In the rows, zero is written as 128.
A state moves one step at a time under one of 7 hidden systems, and each row is a state written as 18 numbers. Each run below is a few steps of one system.
seq 1, Z (11 x 18):
[[113 153 146 125 146 108 120  74 131 138 125 144  93 129 117 105  30 146]
 [148  68  89 124 153 111 185 125  97 124  78 142 125 113 119 125  87  89]
 [ 98 107 130 211 124 162 141 158 131 129  93  73 122 121 124 179 135 102]
 [175 172 151 101 105 150 135 199 155 164 135 118 123 104 126 191 156 134]
 [ 79 188 143  63 120 104 128 145 128 128 134 145 160 149 181 113 173 117]
 [ 79 120 160 103 111 147  73  97 140  86 145 187 139 109 123  77  86 142]
 [158  70 122 141 135 107 131  73 140 161  75 146  98 111 131  48 108 145]
 [175 139 114 176 153 145 158  72 102 109  83  65  88 138 139 153 103  93]
 [144 132  96 113 139 153 128 176  76 143 127  61 159  96  85 214 128 100]
 [101 133 124 122  51 114 115 210 126 142 125 132 180 169 143 176 170 151]
 [137 146 184 120 123 161  99 136 189 104 172 212 158 142 178 102 181 159]]
seq 2, S (11 x 18):
[[114 170 107 123  94 103 111 125 123 135 114 135 114  99 135 201 138 135]
 [170 110 115  78  81 117 123 163 128 115 123 152 133 127 126 131 186 118]
 [125 147 166 104  89 125  83 109 140 120 126 126 124 175 147  82 139 146]
 [166 124 164  93 170 151  98 112 123 148 140 141 137 130 106 105  86 130]
 [144 119 120 130 178 116 153  74  99 119  99 115 114 149 143 111 109  91]
 [118 145 117 160 131 145 112 101 112  91 112 116 113 107 126 199 116 100]
 [145 118 101 128 122 105 112 148 118 134 126 145 136 137 134 197 190 112]
 [147 166 121  92  66 107 119 140 125 100 152 137 132 175 137 135 153 146]
 [142 116 155  80 118 143  83 118 137 101 154 181 149 135 123  84 123 139]
 [163 106 152 130 159 106 112  73 136 149 108 155  98 163 128  82  91 131]
 [158 133 144 145 179 156 133  93 126  94 128 102  80 134 107 152 103  77]]
seq 3, N:
[[157 124 148 135 142 160 133 140 162 128 150 105 102 109 113 102 187 121]
 [152 174 129  65 118 131 152 138 109 145 127  79 125 116 127 103 131 124]
 [ 90 106 121 103 105 144 151 152 104  95 117 112 156 123 112  82  82 114]
 [121  83 114 188 150 152 144 137 117 148 122 107 173 127 131  99 126 154]
 [200 137 100 158 132 151 181 128 136 115 147 131 127  95 133 141 143 155]
 [125 133  80  79 120 105 153 131 109 107 136 112 112  71 107 120 169 105]
 [ 90 110 113 113  68 125  99 146 114 128 130  87 140 101  86  85 128 162]
 [161  84 154 153 127 162 147 158 155 137 150 111 134 152 107  55 136 150]
 [187 159 123 110 178 168 179 127 107 120 156  78 147 129 133 110 142 119]
 [117 136  84  80 124 144 168 139  87 106 123 116 160  54 107 123  82 120]
 [ 78  60  70 166  99 100 151 137 107 134 117 119 149  99  97  74 115 164]]
seq 4, N (11 x 18):
[[112 133 125 137 157 147 133 120 105 125 126  78 124 112 106 132  98 109]
 [142 104 106 143 119 119 156 159 117 152 114 124 133 121 101 147  88 139]
 [131 107  91 148 120 114 154 151 120 107 159 132 138 152 114 134 156 130]
 [134 139 122 118 133 146 114 143 133 123 171 130 155  95 116 136 165 147]
 [132 140 126  87 126 113 140 121 137 144 142 146 127 101 126  73 123 156]
 [ 91 133 131 139 134 129 139 100 126 106 132  94 107 128 121  65 117 129]
 [130 122 139 162 148 157 145 144 133 150 116  79 113 105 106 132 106 122]
 [158 122 104 125 118 116 187 172 116 136 120 111 127 139 117 144 122 121]
 [110 118  94 117 111 133 145 164 108  91 151 125 169 128 117 135 156 120]
 [125 116 121 124 122 143 117 145 131 143 152 144 178  88 131 100 147 172]
 [148 138 124 126 132 127 154  94 147 125 146 134 113 107 143  56 142 162]]
seq 5, D:
[[169 116 151 155 139 148 148 138 154 187 122  86 125 133 128  63 138 169]
 [149 158 118 116 149 146 178 105  95 139 100  85 142 114 139  98  58 131]
 [116  84  87 115 165 133 150 149  84 152 106 128 191  87 124 137 126 111]
 [154 130  79 147  77 125 158 183 117 128 136 126 156 106 117 194 139 156]
 [155 176 138  91 109 164 160 164 142  89 154 125 150 123 163 123 186 121]
 [118 162 132  83 102 130  97 114 126 154 144  98 150  96 131  57 158 177]
 [158  92 131 112  90 175 119 123 118 108 106 122 142  90  97  74  72 149]
 [156  75  96 189 151 170 157 128  99 109 124  80 164 131 115 103 133 131]
 [135 166  86 127 168 133 181 155  96 131 180  70 139 113  92 156 115 129]
 [112 133  82  46 108  94 179 176  97 107 151 151 166 110 122 107 140 116]
 [ 85 128 111 126  42 152 106 159 119  86 144 136 196 110 137 118 146 176]]
seq 6, D, 11 rows:
[[117 115 129 187 138 143 173 172 139 127 158  98  97 134  70 148  52 132]
 [ 89 132 113 125 169 108 225 161 122 116 143 133 140 159 158 103 134  89]
 [ 33 174 114 113 107 103 128 154 121 152 143 133 167  94 139 142 113 163]
 [122 100 151 124  76 156 147 187 181 116 114 191 133  80 133 110 125 143]
 [125 143 140 196 100 165 157 116 161 129 104  77 116 125 172  78 168 157]
 [119 164 159 106 177 164 148 132 128 166 126  55 106  78 105  98  99 114]
 [127  68  94  89 119  94 172 165  93 174  75 112 148 123 109  85  99 115]
 [117 127 108 163  91 163 145 177  93 111 108 110 206 144 143 185  98 139]
 [161 159 141 128 155 161 165 187 163 150 190 148 170 111 145 144 177 157]
 [146 194 107  82  88 109 169 101 137 135 137 134 124  78 166  67 139 186]
 [106 104 127 101  97 182  98 103 105  94  79 110 158  40 129  80 124 119]]
seq 7, C:
[[ 96 136 154 134 141 110 144 119 152 134  86 119  79 141 160 116 163  80]
 [127 181 182  97 139 154 121 134 140 110 119 119 107 144 145 157 120  82]
 [132 129 143  68 157 108 134 145 111 155  93 141 142 149 156 136 141  78]
 [ 86 133 151 138 119 123 113 131 116 124  87 143 153 176 164 160 107 103]
 [142 115 169 145 135 153 124 130 158 136  81 178 146 123 181 142 141 115]
 [137 158 139 129 125 122 115  73 127 127  65 131 104 114 183 153 140 107]
 [134 133 139  82 106 156 112 129 109  81  80 136 127 100 141 165 132  68]
 [124  84 140 117 135 127  95 134 106 131  70 102 125 159 133 155 170  60]
 [162 127 173 142 140 155  86 116 123 116 105 132 139 201 153 175 127  96]
 [171 122 138 106 164 131 108  85 115 124  99 188 168 148 181 149 142 106]
 [ 96 111 123 129 115 113  85  64 106  96  67 181 135 120 167 156 113  97]]
seq 8, Z (11 x 18):
[[ 86 114  96 143  78  76  95 119 128 162  83 141  97  89 110 171 109 150]
 [175  89 135 121 102 125 135 139 147  93  78 156  89 143 146 156 189  67]
 [104 154 175 130 175 144  53 107 134 163 126  81 108 129 127 159 184  97]
 [145 157 130  61  95  75  73 119 112 161 112 160 116 145 116 178  94 139]
 [111  64 120 115 144 102 104 105 110  99  91 201 160 168 160 135 153  79]
 [118  96 151 210 154 145  53  76 160 147 110 149 100  97 122 166 133 139]
 [199 139  96 107 130  69 125  90 126 175  90 141  65 100 133 188 158 121]
 [ 89 130 104 104 136 101  95 106  86  79 109 109 114 147 135 201 183  40]
 [106  77 152 121  99 126  12 160 132 148 130 145 125 128  69 189 153 118]
 [178 114 161 120 121  66  80 111 161 187  94 191 104 201 167 146 182 136]
 [127 160 148 127 215 115  76  33 126 105 139 188 108 139 165 178 142  83]]
seq 9, Q:
[[ 80 145 162 157 141 123 130 173 156 155 160 112 111 173 103 150  99 127]
 [105 119 142 117 158 152 177 154 125 104 128 167 158 127 134 117  65  99]
 [ 60 102 131 171 137 130 118 155 131 157 116 130 176 120 142 135 141 137]
 [131 152 152 173 126 169 153 142 171 127 123 158 125  82 152 154 113 144]
 [ 85 140 138 118 138 125 174 148 147 143 105 107 110  93 154  92 158 106]
 [ 95 140 158 122  73 147 115 171 139 125 109  95 113 118 105 132 105 124]
 [162  93 129 108 111 129 177 182 130 147  97 145 143 138 129 107 104 123]
 [129 145 134 152 136 159 141 151 110 158 123  78 180 151 147 125 132 151]
 [137 141 123 123 143 167 136 125 122 141 139 125 161  56 122 117  92 163]
 [ 91 121  88 158  96 106 157 113 128 136 104 111 125  85 138  89 137 160]
 [146 120 132 157  73 167 137 139 147  83 113  99 108 111 127 119 156 124]]
seq 10, C, 11 rows:
[[126 127 130  87 138 131 129 189  91 170  97  83 150 121 101 184 103  88]
 [141 107 125 153 110 115 134 186 114 168 102 123 172 195 144 182 139 132]
 [150 152 133 166 104 144 115 119 139 137 127 161 192 150 194 141 160 187]
 [134 145 121 112  82 133 102  64 127 121  92 159 154  76 180  79 137 178]
 [113 106 116 122  85 159 128  93 110  80  65  96 104  63 117  86 102 102]
 [150  93 142 146 155 177 121 150 115 123 104  43  92 101  73 152 131  68]
 [206 135 131 116 167 122 105 156 100 167 153  81 125 191  82 205 138 105]
 [158 129  88 103 130  89 118 141  86 125 168 182 210 208 141 168 135 152]
 [ 74  80 107 169  97 107  93  95 135 110 130 216 195 137 170  93 141 184]
 [115 104 149 199  97 155 118  54 187 101  89 170  78  66 157  58 118 162]
 [170 159 129 120 152 170 157  71 138  86 108  77  26  32 106 119 124  80]]
seq 11, U:
[[143 142 109 145 135 121 181 121 109 131 108 123 167 169 182 105 130 144]
 [118 139 110 164  99 163 162 136 141 113 127 134 163  66 150 121 131 170]
 [170 127 129 123 106 117 145 124 167 153 132 144 100 111 140  74 175 165]
 [109 137 128 145 115 135 157 111 132  93 137  71  97 146 129  52 143 126]
 [144 107 109 111  87 142 151 169 111 135 127  77 137 106  80 100 102 145]
 [164 123 113 141 107  99 153 141 119 166 133 116 149 191 125  99 102 178]
 [131 142 120 170 147 163 193 142 130 110 153 133 182 137 157 102  99 156]
 [146 144 103 150 141 138 164 127 148 167 151 131 142  54 136 103 140 192]
 [118 143 123 141 112  93 173 103 170 132 143 136  74 120 138  42 135 166]
 [ 94 108 113 130 114 127 187 175 132 110 146  71 108 125  95  56 144 119]
 [145 143 116 130  82 121 151 186 127 169 153  63 126 148  82 111 105 178]]
seq 12, Q:
[[127  82 126 133 175 120 151 113 109 160  74 128 142 119 147  96 117 106]
 [115 140 124 185 127 148 106 122 120 142 104  82 119 107 122 192 125 129]
 [160 135 100  92 123 123 170 139 126 111 107 152 117  73 135 159 134  98]
 [103 158 118  98  83  98 112 144 114 137 110 101 141 147 150 137 178 131]
 [179 144 163  86  97 152  96 125 139 129 123 156 139 132 136 117 109 151]
 [141 119 133 124 160  96 131  96 126 185 109 114 125 153 143  73 133 147]
 [132 134 134 161 140 155 100  78 112 115 116  82 109 122 108 133  89 123]
 [144  79  83 126 143 106 140 122 108 121 107 133 105  93  98 150 135  95]
 [131 150  99 139  94 105 130 140 111 110 129 108 124 153 132 193 166 118]
 [167 157 132  62 124 138 119 138 123 103 153 164 154 126 143 139 155 123]
 [113 149 136 101 131  88  92 103 131 171 145 139 137 154 143  86 139 170]]
seq 13, U, 11 rows:
[[130 187 139 126  85 123  93 130 133 172 132  94 128 112 125 158 123 184]
 [140 136 155  77 132 121 157 120 130 116 109 173 144 163 166  70 105 116]
 [ 75 104 120 171 143 151 122 128 118 147 103  86 166  95 140 110 154 133]
 [172 137 161 143  95 140 137 145 176 152 107 140  74 104 122 138 108 148]
 [145 142 109 106 144  98 180 109 108 121 113  93 111 172 154 101 161  96]
 [ 84 136  96 140  63 142 127 151 100  95 123  96 159  99 113 144 108 152]
 [185 103 141 103 102 120 125 163 149 159 129 173 153 151 133 110 151 163]
 [120 157 150 171 164 161 135  90 133 112 144  95 147 163 166  88 145 142]
 [140 133 119 115 133 166 148 122 129 125 119 117 124  34 105 110  94 138]
 [134  94  98 132 110  55 141 106 132 170 100 127  84 146 118  87 142 145]
 [ 97 114 125 173 102 139 177 171 134  74 139 103 121 174 118 123 124 102]]
seq 14, S (11 x 18):
[[ 97  58 108 139 145  89 158 169 113 133 108 150 166 190 150 123 182  86]
 [120 195 159 163  75 150 140 149 152 106 145 137 139 166 147 160  63 175]
 [153 112 132 103 194 145 155 141 157 134 174 210 162  85 144 100 161 133]
 [113 157 116 136 111  63 161  65 150 138  99 133  46 128 146  83  98 145]
 [133  89 150 128 133 177 111 153 151  98 121 112  75  62  69 152 133  73]
 [ 80 110 141 137 144  80 109 158 119 188  97  81 119 194 140 154 188  90]
 [133 183 143  83  85 158 145 197 103 110 146 107 175 154 118 172  71 132]
 [109 111 129 103 142 142 144 123 128 113 117 208 214 124 196  78 146 139]
 [176 163 144 168 109 123 141  63 168 153  99 167  90 103 164 108  72 194]
 [187 118 132 129 195 157 140  98 154 121 144 101  55  58  97 113 186  88]
 [ 50 144 108 115 131  64  89 102  99 150 106  45  63 136  97 152 162  84]]

Which system made each of these runs?
seq 15 (2 x 18):
[[121  83 121 158 141 131 154 137 115 153  89 131 159 137 134 103  86 131]
 [145 137 131 189 131 162 164 137 146 129 111 122 132 107 149 158 109 143]]
 -> Z
seq 16 (2 x 18):
[[121 117 124 127 168  84 120 108 124 176 118 118  99 135 118 130 134 116]
 [ 82 134 132 144 123 121 147 140 129 102 119 129 102 137 122 155  96  99]]
 -> U
seq 17:
[[141 115 129 131  87 116 160 174 155 118 141 116  69 134  82 124 116 123]
 [132 137 163 108 167 136 163 169 143 144 141  93 114 175 127 103 157  86]]
 -> Z
seq 18 (2 x 18):
[[190 113 111  86  96 136  68 117 111 148 141 103 135  89  77 119 142 166]
 [148  98 141 140 131 109 108  73 115 113 123 144 121 209 128  72  87 135]]
 -> U
seq 19:
[[165 133 170 134  79 169  78 116 135 148  67  84 151 148 173 110 169 147]
 [194 145 143  95 118 176 116  78  87 119  77  98 169 130 162  98 105 128]]
 -> C
seq 20:
[[180 148 117 111  95 108 119 171 133 124 139 139 108 154 121 222 183 108]
 [126 197 131  84 118 132  84  89  97  72 169 137 161 174 158 151 152 123]]
 -> U
seq 21 (2 x 18):
[[ 99 103  65 121  57  93 177 148 104  48 143 149 119 142  98 112  92 124]
 [ 49 131 136 160 124 176 128 164 130  57 179 110 173 136 128 124 170 109]]
 -> D
seq 22:
[[167 135 137 104  93 160 140 136 121  93  99 126 149 127 156 121 146 118]
 [112 144 139 128 133 160  98 113 114 136 126  92 168 112 143 104 149 143]]
 -> Z
seq 23:
[[ 75 102 140 149 110 154 123 150 145 127 134 109 111  78  75  90  80 143]
 [105  72 133 174 164 122 160 167 138 193 107  98 136 135 114 103 137 122]]
 -> S
seq 24, 2 rows:
[[124 154 181  97 130 146  76  85 124 166  87 146 152 122 158 101  71 150]
 [130 105 144 172 157 112 147  64 135 118  78 156  90 172 159 101  80 102]]
 -> N
seq 25, 2 rows:
[[137 145 158 108 130 109 132 112 154 156 105 152  99 128 154  97 130 127]
 [114 141 138 111 156 130 129  89 113 109 108 124 111 120 136 120 105  93]]
 -> Z
seq 26 (2 x 18):
[[154 106 123 112 127 144 154 168 118 130 129  92 167 153 135  88 193 119]
 [142 169 136 128 125 157 120 151 129 154 180  94 150 115  97 128 100 184]]
 -> Q
seq 27 (2 x 18):
[[105 139 185  72 108 155  87 153 164 138 123 137 107  86 118  93 147 117]
 [141  85 148 152  80 127 111 119 137 155  81  98 113 161 124  58 117 155]]
 -> D
seq 28 (2 x 18):
[[102 144 140 108 164 153  98 105 107 107 160  94 166 144 136  82 176 120]
 [155 145 153 114 138 166 125 108 130 152 110 131 146  75 135 103  64 160]]
 -> N
seq 29, 2 rows:
[[ 76 138 123 130 169 137 118 135 106  93 213  93 151 177  88 103 115 123]
 [127 134 140 105 160 147 108 154 123 169 177 134 151  90  71 131  60 164]]
 -> U
seq 30, 2 rows:
[[129 143 132 165  86  88 119 119 153 162  84  83  42 137 123 164 153 129]
 [136 131 165  99  78 130 120 197 143 107 113 103  86 187 111 171 159  70]]
 -> N
seq 31 (2 x 18):
[[136 112 166 117 155  98  92 143 188 206 151 166  68  99  87 120 139 149]
 [101 167 140 146 136  93 187  98 130 110 101 106  68 193 154 111  64  98]]
 -> Q
seq 32, 2 rows:
[[176 136 135  83 133 126 134 138 114 124 146 139 147 174 131 112 133 124]
 [113 137 125  99 160 146 118 100  99  98 146 138 163 123 133 110 111 117]]
 -> N
seq 33:
[[162 119 126 126 175 109 168 114 130 203  88 146 164 127 191  98 164 143]
 [143 174 110 125 109 134 118 100 106 157  83 121 141  60 148 192  91 154]]
 -> D
seq 34 (2 x 18):
[[225 130 123  94 151 190 130 101 104  98 128 102 119  74  97 134 105 107]
 [147  93  59 141 112  59 106  42  78 133  97 134 117 140 116 113 104 150]]
 -> U
seq 35:
[[157 142 141 166 153 171 139 130 152 112 152 139 122 102 130 156 134 131]
 [148 153 105 105 149 105 132  81 121 123 142 126  96 102 128 117 149 129]]
 -> U
seq 36 (2 x 18):
[[129 148 124 145 154  91 148 119 142 151 126 123  74 145 131 161 136 110]
 [ 96 159 106 106 112 110 153 142 110  88 138 124 120 129 122 157 125  97]]
 -> U
seq 37, 2 rows:
[[105 122 138  73 177  78 104 120 131 120 159 161  78 145  96 144 144  69]
 [ 92 114 147 120 143  85 142 146 141  98 143 175 100 206 128 142 118  75]]
 -> C
seq 38 (2 x 18):
[[155 127 143 148  97 151  80 129 142 148 134 118 121 108  98 150 115 166]
 [190 115  89 120 118 115 165 117 110 123 125 114 123 131 126 106 144 137]]
 -> C
seq 39, 2 rows:
[[137 121 110  83  95 112 100 153 124 145 145 182 135  73  75 155  72 162]
 [169  60 124 139 113 114 164 126 143 114  93 140 113 175 147  57 174 108]]
 -> S
seq 40, 2 rows:
[[ 88 119 105 125  60  88 114 162 146 102 155 170 112 124  99 159 133 146]
 [137 128 161  98 146 132 106 166 140 121 182 138 146 193 121 119 187 115]]
 -> U
seq 41:
[[ 80 144 144 150 122 111 115 125 125 141 123  81 107 176 122 112 116 131]
 [153  90 140 126 140 163 134 140 121 100 119 151 135 120 104 134  81 100]]
 -> Q
seq 42, 2 rows:
[[132 116 115 133 121 180 138 127 104 105 129  67 157  93 109  83 127 132]
 [140 105  96 122 137 147 159 169 100 136 156  71 154 110  79 102 119 138]]
 -> D
